Each row has a name. After each piece below comes the name of the row it's from, unless a question asks for something else. Each question is about the rows just above it.

[ 79  94  71 150 101 120 124 155 172] = <166>
[172 120 101 150  79 124  95 155  71] = <43>
[150  71  79 101  94 171 124 120 155] = <122>
[142 123 140 136 119 132 142 123 117] = <143>
[138 117 106 105 137 136 184 162 137] = <51>
[105  79  96 193  56  96 128 149 118] = <19>
[173 119  96 101  92 133 137 115 126] = <185>
[137  96 133 173  92 119 126 114 101] = <174>
[119  96 133 102 114 126 137 173  92] = <212>
[138 162 105 137 117 106 185 136 137] = <84>
Put [172 155 124 120 101 150  71  94  79] back in order: which row is it?
<166>
[137 162 184 136 137 105 106 117 138] is which row reordered?
<51>
Which row holds these entries in another order? [ 56  96 128 149 118 105  79  96 193]
<19>
Put [106 137 105 137 138 117 162 184 136] back in order: which row is it?
<51>
Which row holds these entries in another order? [101 137  96 133 173  92 119 126 114]
<174>
Put [120 124 155 172  79  94  71 150 101] back in order: which row is it?
<166>
Which row holds these entries in another order? [ 92 119 126 101  96 137 173 133 114]
<174>

[123 103  84  89] = <122>
[123 103  84  90] = <212>
[ 84  90 102 123] = <143>
Which row holds these entries in another order? [ 89 123 103  84]
<122>
[ 90  84 103 123] is which row reordered?
<212>
[ 84  90 123 103] is which row reordered?
<212>
Put [ 90 123 103  84] back in order: which row is it?
<212>
[103  84  89 123] is which row reordered?
<122>
[ 84  90 103 123] is which row reordered?
<212>

[139 211 140  69  81  76 156 188] -> <174>
[114  59 145 204 164 147  91  67] -> <143>
[ 86 133 161 134 135  93 120 117] -> <71>
[205 164  67 114  91 145 147  59] -> <166>
[ 67 204 114 164 147 144  91  59] -> <43>
[188  69 141 156 211  76 139  81] -> <97>
[133 217 157  77  82  57 147 184] -> <19>
[ 86 133 161 134 135  60 120 117] -> <84>
Which row holds these entries in another order? [140  69  81  76 156 188 139 211]
<174>
[ 67  59 114 145 147 204  91 164] is which row reordered?
<143>
Put [ 67  91 147 164 204 145  59 114] back in order: which row is it?
<143>

[155 160 137 132 127 182 173 122 179 132 124 146  94 148 107 118] -> <174>
[205 145 142 114 120 113 122 132 177 205 149 147 150 154  95 128] -> <51>
[154 172 142 150 151 175  83 116  93 161 139 125 143 134 106 144] -> <97>
[154 149 141 150 128 177 205 122 205 132 120 145  95 147 113 114] -> <185>
[125 133 104 187 126 123 133 156 145 146 178  96 155 149 133 127] -> <71>
[156 191 129 140 140 188 109 120 118 145 133 139 116 146  96 148] -> <212>
[155 178 133 133 127 187 146 123 156 133 127 145  96 149 104 125] -> <84>
[151 141 168 150 149 152  69 107  83 160 147 121 145 129 121 122] -> <143>
[126 149 178 146 187 133 127 156 145 133 133 104  96 124 155 123] -> <122>
[154 149 141 133 128 177 205 122 205 132 120 145  95 147 113 114] -> <43>
[182 155 160 179  94 124 146 118 137 122 148 131 132 173 127 107] -> <166>
[156 190 127 136 132 192 117 121 126 138 132 142 106 148  96 145] -> <19>
Which row holds these entries in another order? [ 95 113 114 120 122 128 132 141 145 147 149 150 154 177 205 205]
<185>
Which row holds these entries in another order? [ 95 128 113 120 150 114 145 147 177 205 141 149 122 205 132 154]
<185>
Put [155  96 133 156 127 133 133 149 104 145 123 125 146 178 126 187] back in order: which row is it?
<71>
Put [127 187 146 123 156 133 127 145  96 149 104 125 155 178 133 133] back in order: which row is it?
<84>
[ 94 107 118 122 124 127 132 132 137 146 148 155 160 173 179 182] is which row reordered?
<174>
[ 69  83 107 121 121 122 129 141 145 147 149 150 151 152 160 168] is which row reordered?
<143>
[127 149  96 133 133 104 146 155 187 156 178 125 145 133 126 123] is which row reordered?
<71>

[229 222 201 173 139 104  73  51  40  43  56  79 111 144 176 200 215 218
 209 193 170 145 118  95  73  61  54  55] -> <122>
[118  55 210 139 104 225 193 111 174 205  60 200  75  95 230  74 145 215
 218 171 202  40 178  53 145  41 222  79] -> <19>
[ 40 201 170 222  73 118  79 193 216  54  73  61  43  95  51 144 229 111
 104 145  55 209 176 139 200 218  56 173] -> <97>
[205 225 230 222 202 174 139 104  75  53  40  41  55  79 111 145 178 200
 215 218 210 193 170 145 118  95  74  60] -> <71>
Put [222 201 173 139 104  73  51  40  43  56  79 111 144 176 200 215 218 209
 193 170 145 118  95  73  61  54  55 229] back in order: which row is it?
<122>
Which row holds these entries in another order? [ 40  41  53  55  60  74  75  79  95 104 111 118 139 145 145 170 174 178
 193 200 202 205 210 215 218 222 225 230]
<71>
Which row holds these entries in another order? [111 144 176 200 215 218 209 193 170 145 118  95  73  61  54  55 229 222
 201 173 139 104  73  51  40  43  56  79]
<122>

[133 115 128 123  76  54 145 177 147 183 132  96 171  54 129  53 167 140
  90  96  79 126 132]  <51>
[183  54 126 123  76  53  97 132  96 167 133  54  90  79 132 177 129 147
 171 115 128 140 145]  <43>
[198  80 181 152 104  59 178 154  79 114 178 158 146 183  59  70 187 143
 165 181  75 158 190]  <185>
[ 96  54 145  76 128  54 171 123 128 167 132  96  53 133 126 183 115 140
 147 132  79  90 177]  <166>
[ 75  91 148 113  76 143 128 184 181 155 163 189 199  92  59 180 122 115
 121 178 167 124  71]  <97>
[113 199  59 115 143 184 124 189  71 178 155  91 121  92  75 148  76 128
 181 167 163 180 121]  <212>
[ 80  95 127 131  70 105 122 174 159  57  54 133  69  76 106 193  99 191
  99  85 127 123  71]  <174>
Put [ 79  90 177  96  54 145  76 128  54 171 123 128 167 132  96  53 133 126
 183 115 140 147 132] back in order: which row is it?
<166>
Put [183 132  96 171  54 129  53 167 140  90  96  79 126 132 133 115 128 123
  76  54 145 177 147] back in order: which row is it?
<51>
[163 180 121 113 199  59 115 143 184 124 189  71 178 155  91 121  92  75
 148  76 128 181 167] is which row reordered?
<212>

[190  85  51 213 167] -> <185>
[147 154  89  70 171] -> <166>
[185 111  86 102 116] -> <97>
[202 158  66 123 176] -> <51>
[ 64 157 221  56 154] -> <174>
[221 154  64 157  55] -> <19>
[147 170  89  70 154] -> <212>
[141 192  80 154 134] -> <84>
[202 158  66  46 130] -> <71>
[ 77 112  45 195 112] -> <43>
[ 73 149 202 187 196] -> <122>
[ 55 157  64 154 221] is which row reordered?
<19>
Which row holds these entries in another order? [ 55 221 154  64 157]
<19>
Put [ 70  89 147 154 170] back in order: which row is it?
<212>
Which row holds these entries in another order? [134 154  80 192 141]
<84>

[115 138 224 108  99 123 155 100  95]  <185>
[106 193 151 139 115 110 116 121 132]  <19>
[134 138  79 169  99 150 107 143 132]  <84>
[125 193 175 123 148 137 136 143 142]  <51>
[115 124 151 154 115 163 126 143  95]  <143>
[144 151 151 169  99 150 107 121 142]  <174>
[169  79 138 134 150 143  99 132 108]  <97>
[115 179  55 108 132  70  97 153 104]  <166>
[ 97 165 103 108 148 123 136 143 132]  <212>
[115 206  79  93 182 137  97  90 132]  <43>
[126 175 137 123 142 193 143 148 136]  <122>
[ 87 151 103  93 165 137 136 143 132]  <71>
Put [132 134 138  79 169  99 150 107 143] back in order: which row is it?
<84>
Put [143 142 125 193 175 123 148 137 136] back in order: which row is it?
<51>

[178 115 118 146 133 193 180  75  75] -> <166>
[187 139 219 177  64 134  99 165 140] -> <19>
[180 133 115 194 146 118  75 178  75] -> <51>
[ 75 133 178 146 114 118 180 194  75] -> <84>
[215 147 203 139  42 174 101 132 100] -> <174>
[144 128 133 217 140  88  95 147 126] -> <71>
[120 147  97 216 178 203 138 104 103] -> <143>
[195  99 131 139  83 121 113 173 160] -> <97>
[182 191 150 205 145 165 112 196  32] -> <185>
Put [ 99 121 113 173  83 160 195 131 139] back in order: which row is it?
<97>
Which row holds these entries in another order? [ 88  95 126 128 133 140 144 147 217]
<71>
[126 147  95  88 140 217 133 128 144] is which row reordered?
<71>
Put [ 75  75 115 118 133 146 178 180 193] back in order: which row is it?
<166>
Put [103 104 138 203 178 216  97 147 120] back in order: which row is it?
<143>
Which row holds these entries in another order? [118  75 194 133 115 146 180 178  75]
<51>
Put [ 75 178 194 118 180 133 146 115  75] back in order: which row is it?
<51>

[110 175  50 107 121  95 132 118 127]  <51>
[126 108 186 143 130 138 129 105 104]  <43>
[ 77 141  89  91  85  54 125 121 121]  <185>
[ 99  57 180 115  85 122 201  49  98]  <174>
[110 175  50 107 121  95 109 168 151]  <71>
[151  95 121 108 168 110 109  50 175]  <143>
[172 134 135 144 150  99 117 104 135]  <97>
[ 66 103  88  95  83  70 175  79 114]  <122>
[ 85 123  31  73 114  52 133  97 117]  <166>
Put [ 50  95 108 109 110 121 151 168 175] back in order: which row is it?
<143>
Which row holds these entries in another order? [ 50  95 107 109 110 121 151 168 175]
<71>
Put [ 66  70  79  83  88  95 103 114 175] back in order: which row is it?
<122>

[179 141 130  55 191 127 125  54 174 193  67 195  64 159 150  80 194 200
 208  82] = <51>
[193 127 141 130 194  67 191  54 179 208  82  80 125  64 174 159 150 200
 196  55] = <174>
[ 74  65 197 109 190 173  72  93 147 120 125 183 135  65 166 110 182  88
 140 177] = <212>
[174 160 136 140 174  70  89  63 135 160 116 148 158 133 137  59 136  80
 104  61] = <166>
[104 105  53 116 119  72 160 150 121 135  48 179 190  73 184 118 204 100
 146 158] = <84>
[173 135 177 183 110 182 197  65 147 109  93 121 125  65  72 190 166  74
 140  88] = <43>
[156 134 152  99  61 197  71  75  80 164 152 138  59 179 103  52 198  89
 114 129] = <19>
[ 65  65  72  74  88  93 109 110 121 125 135 140 147 166 173 177 182 183
 190 197] is which row reordered?
<43>
[118 204 100 146 158 104 105  53 116 119  72 160 150 121 135  48 179 190
  73 184] is which row reordered?
<84>
[ 82 208 200 194  80 150 159  64 195  67 193 174  54 125 127 191  55 130
 141 179] is which row reordered?
<51>

[128 157 130 148 118 108]  <51>
[ 39 102 162 164 147 164]  <97>
[118 128 108 157 131 148]  <43>
Put [164  39 102 162 164 147] back in order: which row is it?
<97>
Which row holds these entries in another order? [108 118 128 130 148 157]
<51>

[122 122 126 136] : <19>
[165 131 147 103] : <174>
[164 102 147 130] : <212>
[147 103 130 165] : <122>
[164 130 147 103] : <71>
[ 98 143 129 138] : <97>
[165 147 103 130] is which row reordered?
<122>
Put [ 98 129 138 143] back in order: which row is it?
<97>
[102 130 147 164] is which row reordered?
<212>
Put [103 130 164 147] back in order: which row is it?
<71>
[103 165 131 147] is which row reordered?
<174>

